(in the rows, 128 means zero)
The rows of X fall into 4 groups, which share some directions, and each row is roughly a mix of its group's hidden directions.
X (118 x 11):
[[115 149 129 144  76 100 132 101  96  88 168]
 [ 95 148 105  97 141  85 139  74 120 152 151]
 [ 80 107 140 102 118 124 149 124 187  89 133]
 [130 156 114 109 128  84 132  65  98 151 151]
 [ 95 113 103  88 170 142 145  93 121 161  93]
 [169 152 139 122 147 140  95 160 165  81 153]
 [118 136 129 101 151 118 106  76 110 192 143]
 [ 83 167 150 121 113 117 157  72 115 103 134]
 [197 120 120 149 122 127 105 159 129 174 144]
 [ 89 123 101  90 149 124 136  68 105 155 114]
 [159 167 134 134 134 107 116 119  98 199 136]
 [128 130 116 140  96 104  95 110  61 151 158]
 [ 89  99  92 106 141 151 138  88 103 117  84]
 [178 165 132 155 128  85 145 120 111  82 127]
 [119 128 138 131 176 121 140  84 191 121 103]
 [130 143 110 114 155 109 161 176 172 172 121]
 [134 137 119 111 106 107 149 103  82 193 106]
 [191 160 142 164 130  97 133 138 117  89 126]
 [134 149 153 165 129 102 111 170 164  89 163]
 [ 92 121 176 159 144  78 110 124 141 116 162]
 [121 141 118 164 119  97 119  64  88 137 155]
 [ 68 132 161 146 153  79 121 127 132 101 145]
 [ 73 147 114  94 137  95 142  77 126 138 148]
 [ 87 101 127 108 129 168 105  80  96 146 103]
 [191 134  91 104  99 164 124 139 135 159 126]
 [118 149  96 143 118  69 156 101 148 169 143]
 [ 71 142 159  98 130 162  78 118 115 134 122]
 [200 112 137 124 120 146 136 166 101 131 160]
 [ 99 105 106  87 111 185 131 105 159 138 105]
 [106 130 145 130 116 135  99  88  73  78 147]
 [ 93 148 123 105 172 123 148 178 167 135 103]
 [128 136 174 169 162  76 126 134  95 110 134]
 [ 77 124 152 121 134 161  89 103 114  85 102]
 [140 160 159 158 159  78 133 140  88  98 133]
 [111 122 167 168 158  65 118 143 106 127 141]
 [115 127 123 149 157  99 120  48 148 124 126]
 [103 109  83  88 104 166 143 115 133 163  97]
 [127 110 141 123 162 163 130 163 128  65  95]
 [140  98 139 163 114 170 107 180 141  95 109]
 [124 146  98 138 120  82 159 123 169 183 131]
 [ 86 116 148 117 140 174  93 123 154 120  77]
 [182 141 129 134 111 104 111 131 122 185 169]
 [ 97 144 153 157 137  90 126  69 121 156 154]
 [159 129 101 137 127  99 167 150 173 180 126]
 [180 132 149 176 120 127 104 176 141 103 138]
 [190 145 108 121 140 160 131 175 116 144  99]
 [153  94  75 134 130 134 129 177 112 165 106]
 [140 170 143 147 141  85 152 123 130  64 126]
 [ 82 103  90  94 170 137 135 106 137 158 106]
 [188 118 111 122  78 137 151 145 106 165 130]
 [ 98 133 115 125 147 124 140 142 192 165  84]
 [121 126 131 109  83 153 149 198 113 111 144]
 [100 151 158 178 150 115 164  82 141 126 143]
 [129 108 153 132 110 164  84  88  84  94 131]
 [150 129 172 187 138  98 123 128 122  97 164]
 [149 104  77 110  93 159 137 132 128 181 114]
 [194 126 100 107 112 179 128 135 126 148 109]
 [ 84  85 113  99 101 178 128 127 124 160 116]
 [ 81  91 123 100 145 179 134 143 145 148  96]
 [180 111 100 133 114 114 115 161 115 188 130]
 [109 107  97  91 109 191 134 112 160 132 108]
 [115 119 154 109 170 137 139 136 199 126  98]
 [127 153 109 119 199  81 133 105 144 140 127]
 [ 80 132 127 124 134 140 125 134 190 144  77]
 [124 144 132 178 133 104 120  74  82 145 150]
 [152 165 133 133 164 136 174 115 183 139 107]
 [ 85 121 165 165 164 123 147  92 163 108 127]
 [188 157  76 129 110 127 128 112  91 141 129]
 [ 78 104 126  98 159 166 127  98 118 141  88]
 [149 141 185 157 159 151 109 162 144 100 108]
 [153 110 151 136  96 158  99 106  79  88 149]
 [156 152 124 169 149  83 122 147 146  75 140]
 [ 64 142 116 124 153  93 116  89 139 101 149]
 [113 125  78  92  81 155 139 113 149 166 130]
 [110 123 163 136 179 141 148 129 188 121 101]
 [ 90 139 150 147 122  85 121  73 117 154 161]
 [128 152 101 122 146  82 166 151 155 177 142]
 [173  98 108 146 138 111 108 181 116 170 125]
 [170 158 114 121 153  79 130  94 113 167 146]
 [191  91 120 151 142 132 133 106  88  98 134]
 [ 90 135 145 158 127  91 127  64 119 136 158]
 [154 129  77  94 100 182 145 125 130 144 104]
 [172 130 125  94 132 197 122 122 144 112 101]
 [168 147 108 123 141  84 119 107 122 183 162]
 [ 96 122  99 133 198 108 122 137 166 111 117]
 [ 84 141 128 136 128  84 162 106  75 147 109]
 [162 155 114 156 127  82 155 146 135  72 133]
 [137 114 137 129 178 158 139 144 179 104  84]
 [172 131 115 124 121 116 161 176 160 176 142]
 [133 148 142  82  97 123 130 182 129 177 142]
 [101 127 115 140 111  75 150 119  85 180 125]
 [ 80 117 174 159 162 100 124 121 129  88 134]
 [ 78 145 121 122 183  98 133 101 145  93 120]
 [119 116 122  86 108 150 156 171 176  92 119]
 [147 149  96  78  86 167 128 110 154 152 132]
 [165 141 167 142 149 117  89 150 160  94 164]
 [140 115  70  98  98 177 141 131 137 155 109]
 [148 115 109  74 124 151 131 174 170 114 101]
 [162 132 129 136  99 108 129 109  72 115 183]
 [ 87  81 128 123  93 130 100 145  98  86 146]
 [125 131  78  82 101 181 132 127 160 131 119]
 [124 108 133 105 143 160 148 168 182  92 100]
 [116  82  86 134 115 166 128 120 103 100  83]
 [182 130 108 102 104 192 127 119 147 131 119]
 [103 150 122  96 179 117 141 171 151 170 122]
 [149 127 166 165  78 146  92 154 123 110 155]
 [155 140 105 136 108  87 149 119 138 191 159]
 [149 140 126 139  87 100 130 101  82 120 183]
 [188 113 167 157 157 154 111 139 128  96 124]
 [131 129 114 119  79 113 101 143  65 149 159]
 [160 167 126 139 122 109 118 118  83 189 143]
 [141 135 111 172 113 120 114 101  57 128 149]
 [187 132 155 158 159  98 111 161  99 128 129]
 [114 134  91 129  93 110 168 108  85 174 116]
 [130 108 158 129 109 173  85 102  90  89 126]
 [ 83 123 148 107 151 169  90 126 151 146  86]
 [100 138 115 115 164 121 145 157 183 164  93]
 [189 129 113 138 110 101 165 155 116 137 170]]
Each list below has two rows that fit no group; the rest each fit one group, if only roughly. Name those rows in the order they come.
  j_55: [170 115 153 115  88 171 109 156  96 123 157]
  j_858: [ 89 115 147 157 107 147 106 159 150  69 137]
  j_388: [181 128 137 136 104 106  95 148 152 165 170]
  j_160: [117 112 130 123 163 162 138 158 154  82  77]
  j_311: [102 143 157 151 153  61 111 150 122 115 157]
  j_484: [ 90 141 101  92 148 104 175  85 127 119 108]
  j_110: [157 116 119  97 147 163 131 178 165 114  89]
  j_716: [113 126 139 107 155 135 153 117 205 106 105]
  j_901: [ 99 136 154 155 178  72 149 148 141 111 134]
  j_656: [149  92 132 121 158 165  95 161 179 111 123]
  j_577: [ 80 124 155 106 156 167  95 131 118  96  95]
  j_526: [133 126 143 137 171 114 146 163 163 183  96]
  j_459: [ 92 108 149 137 153  90  78  84 113 142 137]
  j_954: [127 109 131  97 138 164 141 186 164  96 101]
  j_889: [116 140 131 153 139  89 111  56 112 154 146]
  j_901, j_526
  j_951: [153 124  96 148 116 114  85  88  73 147 132]
  j_591: [ 98 123 176 139 124 171 126 157 143  80 104]
  j_94: [ 99 145 137 115 157 155  95 147 182  96 159]
  j_54: [167 118 128 148 147  79 108 172 111 169 134]
  j_164: [ 82 138 116  88 116  99 135  87 127 164 164]
  j_226: [136 122 178 149 170 144 107 137 154  74 129]
  j_999: [161 167 123 104 129  86 172  96 114 159 139]
  j_959: [127 124 171 159 144 163 110 156 137  76  96]
  j_454: [195 149 156 152  95 122 106 122  97 143 141]
  j_816: [117 165 130 100 104  87 143  81 110 154 163]
  j_902: [134  91 134 118 121 184 111 127 114  66 144]
  j_94, j_902
  j_602: [ 75 101 128 135 143 151  77  90 108 110 118]
  j_981: [130 113 133 108 127 168 150 193 155  95 108]
  j_882: [138 160 163 143 103 102 145 171 158 102 168]
  j_612: [159 145 118 141  88  87 144 115 110 160 179]
  j_356: [ 51 111 125 125 139 139  94  98 133 103 134]
  j_83: [149 132 119  95 135 185 107 176 159 109 115]
  j_523: [160 141  75 120  98  86 117 127 101 164 149]
  j_44: [210 130 137 149 112 132 118 151 111 156 129]
  j_796: [153 161 129 169 133 107 128  79  89 163 140]
  j_279: [186 166 159 122 111 106 149 146 129 164 152]
  j_69: [114 125 113 161 125 100 126  51 108 111 144]
  j_83, j_523
  j_750: [123 109  88  91 161 141 163 110 119 158  83]
  j_408: [150 177 163 132 158  96 113 138 138  83 155]
  j_553: [119 145 135 117 191 116 169 144 157 101  95]
  j_127: [164 136 114 118 159 169 151 149 173 109  88]
  j_93: [112 102 130 135 172 147 114 101 110  71  89]
  j_135: [143 152 185 161  98 128 105 154 138  98 160]
  j_105: [161 145 131 130  94 105 152 176 155 153 172]
  j_320: [174 151 136 113 121 104 159 155 150 181 155]
  j_404: [152 125 120 107 117 171 148 197 139 108 106]
  j_116: [117 115 184 119 127 148 101 131  80  92 158]
  j_672: [135 121 140 101 121 163 159 194 164 118 112]
  j_361: [107 169 137 164 169 105 117  72 115 137 134]
  j_116, j_361
  j_556: [ 75 112 171 153 141 110  97  96 114 153 147]
  j_706: [ 96  76  97 110 126 172 117 141 168 139 112]
  j_216: [140 160 151 133 183 109 135 169 140 164  98]
  j_443: [149  85 109 122 124 169 148 160 184 112 118]
  j_314: [204 175 152 122 123 129 116 124 119 121 145]
  j_234: [178 131  96 119 100 102 139 126 116 183 157]
  j_222: [149 134 134 137 127  75 119 147  82 184 117]
  j_714: [148 109 132 171  76 142 110 166 128  86 139]
  j_567: [147 157  99 120  98  92 119  84  98 164 154]
  j_663: [161 122 119 114 131 173 139 196 131 112 101]
  j_216, j_443
